In the data rows, 128 means zero.
Each pair is two rows. How far apart are they, by a hidden measure? 0 means very close, and 40 very far. Two or three weighted sums of its numbers give each row a place; it is the straight-line distance between the places.
array([145., 105., 103., 148., 122., 110., 131.,  91., 108., 143., 127.])
array([145., 102., 100., 155., 123., 114., 138.,  97., 107., 143., 129.]) -> 3
array([156.,  89., 111., 137., 184., 146., 135., 125., 130., 121., 120.])
array([230., 117.,  78., 140., 184., 171., 173., 151., 128., 133., 117.]) -> 16
array([ 96., 131., 186., 148., 117.,  92., 117., 100., 132., 140., 142.])
array([ 87., 255., 127., 108., 167., 184.,  92., 182., 136., 140., 217.]) -> 21
array([103.,  64., 138., 174., 159.,  80., 136., 102., 152., 149., 106.])
array([159.,  95., 105., 176., 139., 115., 145., 134., 127., 116., 143.]) -> 10
array([133.,  90., 110.,  67.,  89., 163., 110., 158., 111., 105., 236.])
array([168., 171., 116., 129., 156., 162., 115., 174., 149., 116., 121.]) -> 24
array([163., 164.,  90., 118., 166., 142., 142., 164., 142., 140., 100.])
array([159., 130.,  96., 125., 125., 117., 146., 122., 108., 128., 139.]) -> 10
array([123., 102., 132., 167., 122.,  98., 121.,  82., 111., 156., 123.])
array([221., 146.,  93., 151.,  67., 139., 134., 111.,  80., 183., 156.]) -> 23
array([143., 166., 121., 101., 151., 185., 155., 136., 120., 122., 122.])
array([200., 100.,  90., 155., 197., 139., 168., 143., 131., 136., 100.]) -> 6
array([ 73.,  97., 156., 169., 136.,  62., 138.,  95., 153., 145., 101.])
array([ 98., 108., 168., 162., 124.,  95., 120., 102., 123., 134., 140.]) -> 14
array([126., 103., 118., 164., 123., 106., 121.,  85., 108., 153., 125.])
array([108., 140., 135., 175., 125., 123., 102., 122., 135., 150., 211.]) -> 12
array([ 90., 122., 180., 153., 112.,  91., 119., 100., 126., 138., 145.])
array([122., 164., 122.,  87., 103., 120., 154.,  98., 134.,  79., 130.]) -> 10
array([139., 155., 107., 101., 131., 122., 151., 136., 102., 122., 134.])
array([134., 154., 112.,  97., 126., 116., 144., 138., 110., 128., 134.]) -> 3
array([153., 112., 157.,  61.,  64., 144., 100., 160., 120., 104., 207.])
array([113., 127., 113.,  93., 110., 125., 134., 123., 142.,  74., 100.]) -> 21
array([115., 136., 177., 151., 102.,  85., 112.,  93., 114., 150., 113.])
array([190.,  78., 136., 144., 124.,  90., 173., 191., 159., 178., 255.]) -> 17
array([103., 103., 138., 179., 132., 110., 125., 111., 138., 136., 147.])
array([ 59., 110., 167., 175., 154.,  61., 139.,  93., 147., 141.,  85.]) -> 8
array([ 97., 103., 171., 167., 130.,  92., 124., 103., 123., 130., 138.])
array([171., 171.,  96., 121.,  91., 140., 133., 139., 102., 145., 136.]) -> 26
array([101., 143., 120.,  93., 111., 124., 147., 119., 145.,  79., 117.])
array([ 95., 132., 139.,  97.,  92., 175.,  99., 179., 146., 116., 111.]) -> 25
array([ 69., 206.,  99., 116.,  86., 105., 140., 152.,  36., 169., 161.])
array([ 72.,  36., 132., 199., 199., 100., 161., 107., 143., 141., 104.]) -> 25
array([195., 120., 109.,  99., 172., 159., 156.,  94., 122., 130., 128.])
array([106., 149., 129.,  89., 115., 178., 122., 163., 134., 116., 114.]) -> 18
array([136.,  89., 117., 181., 134., 110., 141., 123., 131., 126., 147.])
array([183., 137.,  91., 135., 180., 127., 158., 144., 139., 137.,  97.]) -> 14
array([106., 145., 129.,  89., 114., 179., 117., 165., 139., 120., 111.])
array([150.,  60., 116., 169., 182.,  92., 154., 109., 137., 146.,  92.]) -> 20
array([ 94., 107., 173., 162., 128.,  97., 124., 104., 127., 135., 147.])
array([107., 133., 120.,  92., 109., 124., 144., 118., 140.,  74., 106.]) -> 6
array([165., 143., 100., 119., 176., 168., 151., 127., 122., 123., 114.])
array([112., 128., 161., 161., 126.,  90., 123.,  84., 106., 168., 110.]) -> 11
array([108., 136., 185., 130., 100.,  82., 103.,  98., 122., 153., 119.])
array([155., 127., 162., 204., 147., 120., 141., 126., 141., 161., 255.]) -> 18
array([145., 144., 117., 100., 154., 178., 143., 146., 124., 117., 117.])
array([124., 126., 128.,  94.,  94., 109., 136., 135., 129.,  70., 101.]) -> 17
array([152., 110.,  97., 144., 121., 110., 141., 105., 109., 141., 130.])
array([142., 157., 102.,  97., 108., 126., 141.,  94., 131.,  84., 131.]) -> 9
array([ 98., 128., 149.,  92.,  91., 167., 100., 180., 139., 126., 111.])
array([109., 128., 111.,  98., 114., 129., 137., 121., 135.,  71., 101.]) -> 22
array([106.,  88., 152., 180., 133., 106., 134., 118., 131., 132., 154.])
array([116., 127., 111.,  97., 108., 123., 136., 119., 138.,  70.,  98.]) -> 11
array([ 99.,  96., 171., 182., 131., 103., 131., 115., 131., 121., 148.])
array([112., 119., 124.,  92., 110., 123., 139., 130., 144.,  70.,  94.]) -> 11
array([ 92., 120., 183., 156., 121.,  98., 121., 110., 126., 129., 149.])
array([119.,  60., 133., 170., 178.,  79., 145.,  99., 141., 145.,  82.]) -> 12
array([125., 132., 187., 102.,  59., 112.,  61., 175., 159., 143.,  98.])
array([145., 152., 103., 103., 127., 118., 149., 133., 107., 125., 136.]) -> 17
array([101., 138., 184., 137., 105.,  85., 108.,  97., 122., 148., 129.])
array([166., 134., 101., 119., 171., 169., 146., 126., 125., 125., 113.]) -> 16
array([160., 134.,  97., 116., 153., 167., 127., 153., 142., 117., 122.])
array([103., 115.,  93., 161., 126., 150., 109., 129., 125., 123., 230.]) -> 20
array([ 98., 123., 178., 150., 118.,  78., 113.,  94., 114., 137., 124.])
array([110., 128., 114.,  94., 116., 123., 138., 122., 137.,  71., 101.]) -> 2
array([123.,  98., 119., 175., 119., 112., 125., 106., 116., 151., 134.])
array([110., 138., 183., 132., 110.,  83., 100., 102., 124., 155., 120.]) -> 12
array([101., 133., 183., 145., 110.,  82., 112.,  93., 123., 147., 122.])
array([163., 111.,  95., 134., 180., 147., 140., 126., 132., 124., 117.]) -> 10
array([107.,  31., 122., 188., 199., 110., 164., 112., 132., 136., 101.])
array([174., 112.,  99., 118., 182., 155., 149., 105., 121., 132., 117.]) -> 23
array([162., 143., 102., 116., 163., 169., 142., 133., 127., 122., 117.])
array([111., 119., 121.,  90., 109., 125., 139., 127., 144.,  69.,  98.]) -> 17
array([ 77., 142., 134.,  83., 146., 164., 118., 192., 140., 131.,  91.])
array([121., 235., 144., 121., 175., 139., 104., 161., 139., 133., 213.]) -> 20
array([152., 114.,  99., 120., 118., 121., 130., 123., 115., 136., 159.])
array([177., 149.,  95., 124., 165., 133., 145., 155., 144., 138., 104.]) -> 12
array([113., 145., 127.,  87., 129., 121., 145., 151., 106., 111., 121.])
array([147.,  52., 113., 173., 190., 104., 157., 114., 136., 140.,  91.]) -> 19
array([223., 129., 136., 133.,  63., 160.,  90., 144., 131.,  98., 137.])
array([129.,  85., 112.,  63.,  93., 162., 110., 165., 113., 111., 237.]) -> 32
array([113., 185., 102.,  95., 164., 157., 140., 177., 136., 140.,  99.])
array([110., 133., 117.,  92., 109., 125., 141., 118., 137.,  72., 106.]) -> 21
array([100., 140., 143.,  95.,  93., 171., 100., 171., 144., 118., 114.])
array([182., 141., 105., 135., 178., 131., 139., 169., 144., 131., 114.]) -> 7
array([108., 107., 141., 170., 112., 107., 111.,  89., 124., 162., 139.])
array([165., 138., 103., 118., 165., 176., 142., 129., 127., 121., 121.]) -> 18
array([ 95., 128., 186., 152., 120.,  90., 115., 102., 126., 137., 138.])
array([150.,  99., 102., 143., 116., 118., 133., 107., 113., 133., 144.]) -> 15
array([ 97., 128., 193., 152., 126.,  93., 119.,  99., 132., 133., 139.])
array([160., 147., 100., 110., 157., 172., 136., 136., 134., 117., 118.]) -> 20
array([182., 136., 105., 102., 166., 162., 154., 106., 123., 132., 124.])
array([112., 175., 104., 104., 152., 163., 117., 185., 145., 126.,  99.]) -> 17
array([112., 129., 147., 177., 134.,  95., 142.,  89., 101., 164., 110.])
array([116., 142., 102.,  95., 107., 126., 137., 109., 141.,  72., 107.]) -> 15
array([153., 160., 109., 100., 161., 178., 156., 131., 123., 129., 119.])
array([122., 154., 110.,  96., 110., 128., 142., 107., 134.,  80., 123.]) -> 21
array([182., 153.,  99., 124., 175., 135., 151., 148., 138., 140., 108.])
array([115., 119., 146., 169., 138.,  96., 131.,  90., 101., 158., 110.]) -> 7
array([153., 151., 103., 103., 143., 172., 128., 151., 141., 115., 123.])
array([113., 139., 184., 127., 103.,  78., 102.,  98., 127., 155., 118.]) -> 14
array([113., 135., 174., 144., 105.,  80., 103.,  89., 115., 153., 110.])
array([ 96., 110., 173., 167., 127.,  91., 124., 104., 127., 132., 136.]) -> 15
array([108., 140., 185., 132., 110.,  86., 102.,  99., 125., 148., 124.])
array([104., 112., 142., 176., 119., 108., 109., 100., 121., 164., 134.]) -> 10
array([110., 137., 180., 138., 104.,  82., 104.,  93., 119., 145., 114.])
array([103., 137., 146.,  91.,  79., 167.,  91., 173., 149., 117., 113.]) -> 15
array([ 60.,  42., 133., 142., 107., 191.,  79., 146., 141., 109., 164.])
array([114., 147., 120.,  93., 114., 125., 146., 109., 133.,  74., 117.]) -> 17
array([115., 138., 175., 152., 104.,  80., 116.,  90., 113., 149., 105.])
array([147., 152., 148.,  70.,  51., 168.,  76., 159., 165., 108., 138.]) -> 20
array([135., 156., 109.,  98., 144., 179., 139., 150., 128., 126., 117.])
array([175., 150., 100., 124., 175., 135., 151., 155., 135., 129.,  99.]) -> 5
array([114., 139., 193., 126., 101.,  80., 103.,  89., 120., 147., 121.])
array([110.,  84., 144., 178., 132., 102., 134., 114., 124., 132., 147.]) -> 15
array([165., 147.,  98., 119., 173., 171., 147., 127., 123., 122., 117.])
array([107., 126., 125.,  92., 113., 125., 141., 125., 140.,  70., 101.]) -> 17
array([115., 108., 139., 167., 119., 102., 112.,  83., 109., 156., 122.])
array([167., 170.,  96., 123., 186., 150., 157., 145., 134., 135.,  92.]) -> 16
array([124., 139., 101., 115., 119., 124., 127., 112., 126.,  73., 111.])
array([183., 144.,  97., 137., 187., 130., 158., 136., 136., 144.,  90.]) -> 16
array([ 78., 101., 144.,  85., 116., 175.,  99., 198., 137., 134.,  86.])
array([142., 150., 211., 101.,  38.,  84.,  38., 164., 173., 146.,  94.]) -> 36
array([107.,  90., 154., 172., 140.,  98., 130., 105., 119., 129., 138.])
array([109., 185., 137.,  82., 100., 118., 167.,  88., 139.,  84., 144.]) -> 17
array([107., 150., 126.,  86., 113., 180., 127., 161., 135., 122., 112.])
array([119., 121., 125.,  92., 106., 119., 136., 132., 139.,  69., 101.]) -> 18
array([107., 145., 194., 119., 111.,  89., 103., 105., 128., 143., 131.])
array([124.,  93.,  97.,  75.,  94., 164., 104., 144., 117., 102., 229.]) -> 11
array([147., 187., 117., 121.,  95., 157., 102., 162., 140., 104., 113.])
array([ 94., 120., 174., 158., 121.,  96., 122., 104., 123., 138., 144.]) -> 20
array([134., 164., 113., 100., 151., 187., 151., 141., 119., 122., 116.])
array([155.,  94., 104., 146., 188., 141., 138., 112., 125., 128., 115.]) -> 12
array([133.,  59., 124., 174., 163.,  89., 146., 119., 151., 139., 109.])
array([107., 111., 134., 158., 115., 108., 101.,  82., 113., 158., 137.]) -> 15
array([ 95., 132., 187., 145., 114.,  89., 113., 101., 127., 139., 139.])
array([156., 134., 105., 108., 120., 121., 140., 129., 109., 136., 150.]) -> 11
array([114., 139., 171., 154., 106.,  85., 110.,  89., 119., 155., 111.])
array([129.,  98., 111., 165., 118., 109., 124.,  91., 113., 149., 140.]) -> 5
array([151., 153., 123.,  92.,  92., 182.,  97., 158., 152., 106., 141.])
array([101., 140., 175., 145., 111.,  87., 112.,  95., 123., 148., 137.]) -> 17
array([106., 122., 129.,  90., 109., 124., 144., 127., 145.,  70., 100.])
array([137., 142.,  98., 104., 127., 118., 149., 119., 104., 135., 121.]) -> 12
array([ 95., 126., 179., 151., 124.,  90., 113.,  99., 127., 139., 137.])
array([109., 135., 111.,  98., 115., 126., 139., 117., 135.,  70., 104.]) -> 3
array([ 99., 103., 166., 174., 131.,  98., 127., 109., 124., 129., 141.])
array([ 78., 150., 202., 142., 119.,  70., 114., 101., 168., 139.,  94.]) -> 14
array([124., 165., 117.,  87., 107., 121., 150.,  96., 137.,  78., 129.])
array([110., 124., 153., 167., 123.,  97., 112.,  93., 115., 170., 118.]) -> 13
array([127., 182., 100., 105., 165., 166., 144., 170., 130., 129.,  97.])
array([ 93., 135., 187., 146., 118.,  96., 117., 105., 130., 137., 147.]) -> 23
array([105., 138., 183., 132., 109.,  85., 102.,  98., 120., 150., 126.])
array([131., 125., 115.,  92.,  87., 114., 133., 125., 125.,  77., 110.]) -> 3
array([114., 119., 147., 168., 128.,  94., 126.,  82., 108., 164., 110.])
array([148., 112.,  98., 115., 114., 121., 132., 131., 118., 133., 163.]) -> 10
array([116., 138., 185., 138., 107.,  80., 105.,  85., 116., 147., 113.])
array([152., 108.,  92., 148., 119., 116., 140., 107., 111., 144., 138.]) -> 10
array([189., 122.,  97., 145., 193., 128., 162., 133., 129., 147.,  92.])
array([105., 139., 187., 128., 108.,  86.,  99., 101., 122., 146., 128.]) -> 19
array([154., 145.,  99., 109., 154., 171., 132., 150., 138., 118., 121.])
array([129., 181.,  94., 110., 173., 158., 140., 170., 139., 138.,  94.]) -> 7
array([110., 143., 190., 126.,  97.,  81.,  99., 102., 127., 151., 122.])
array([ 99., 124., 104., 155., 128., 138., 112., 122., 113., 125., 235.]) -> 12
array([161., 100., 105., 135., 180., 146., 134., 134., 131., 118., 122.])
array([ 57., 125., 145., 139., 157., 111., 128., 147., 140., 116., 181.]) -> 25
array([ 95., 120., 179., 150., 118.,  90., 119., 103., 122., 135., 143.])
array([108., 115., 128.,  88., 112., 121., 142., 131., 144.,  63.,  97.]) -> 1
array([156., 121., 105., 117., 119., 119., 136., 129., 113., 134., 156.])
array([160., 123.,  94., 123., 170., 165., 138., 142., 135., 121., 119.]) -> 10
array([114., 183., 108.,  99., 159., 161., 131., 179., 140., 132., 101.])
array([130., 159., 116.,  95., 134., 184., 134., 153., 131., 121., 119.]) -> 5
array([106.,  89., 159., 181., 134., 102., 138., 123., 133., 126., 155.])
array([142., 108., 105., 159., 130., 100., 141.,  91., 104., 152., 114.]) -> 23
array([194., 124.,  91., 146., 195., 140., 165., 139., 129., 137.,  95.])
array([111., 145., 183., 130., 103.,  85.,  98.,  95., 119., 156., 123.]) -> 19
array([155., 152., 102., 103., 154., 178., 143., 136., 129., 123., 118.])
array([150.,  58., 108., 170., 186., 107., 160., 118., 136., 135.,  93.]) -> 15
array([108., 137., 182., 143., 106.,  80., 104.,  91., 116., 150., 112.])
array([116., 118., 121.,  93., 111., 124., 134., 133., 140.,  71.,  96.]) -> 8
array([146., 160., 108., 100., 153., 180., 147., 141., 125., 121., 118.])
array([168., 116., 100., 132., 170., 160., 133., 128., 135., 119., 126.]) -> 9
array([ 97., 130., 137.,  95., 100., 171., 104., 181., 140., 123., 108.])
array([136.,  84., 123., 179., 136., 115., 139., 126., 133., 123., 140.]) -> 24
array([149.,  94.,  96., 153., 181., 143., 131., 113., 133., 129., 120.])
array([155., 118.,  96., 136., 124., 111., 142., 101., 105., 139., 128.]) -> 6
array([135., 164., 108., 211., 184., 165., 149., 212., 163.,  99., 180.])
array([156., 146., 154., 155., 104., 123., 112., 132.,  96., 106., 141.]) -> 21
array([148.,  99., 163., 203., 141., 131., 163., 130., 155., 176., 226.])
array([116., 149., 111.,  95., 109., 123., 143., 106., 140.,  75., 115.]) -> 14
array([ 98., 130., 144.,  87.,  97., 172., 107., 173., 141., 124., 114.])
array([ 93., 167., 118., 104., 146., 169., 110., 186., 144., 130.,  99.]) -> 4
array([107., 142., 187., 137., 108.,  88., 101.,  99., 128., 151., 127.])
array([130.,  83., 132., 179., 136., 107., 140., 119., 125., 120., 144.]) -> 15
array([179., 139.,  93., 135., 172., 128., 150., 149., 141., 140., 100.])
array([103.,  97., 161., 161., 117., 102., 112.,  94., 117., 154., 137.]) -> 11
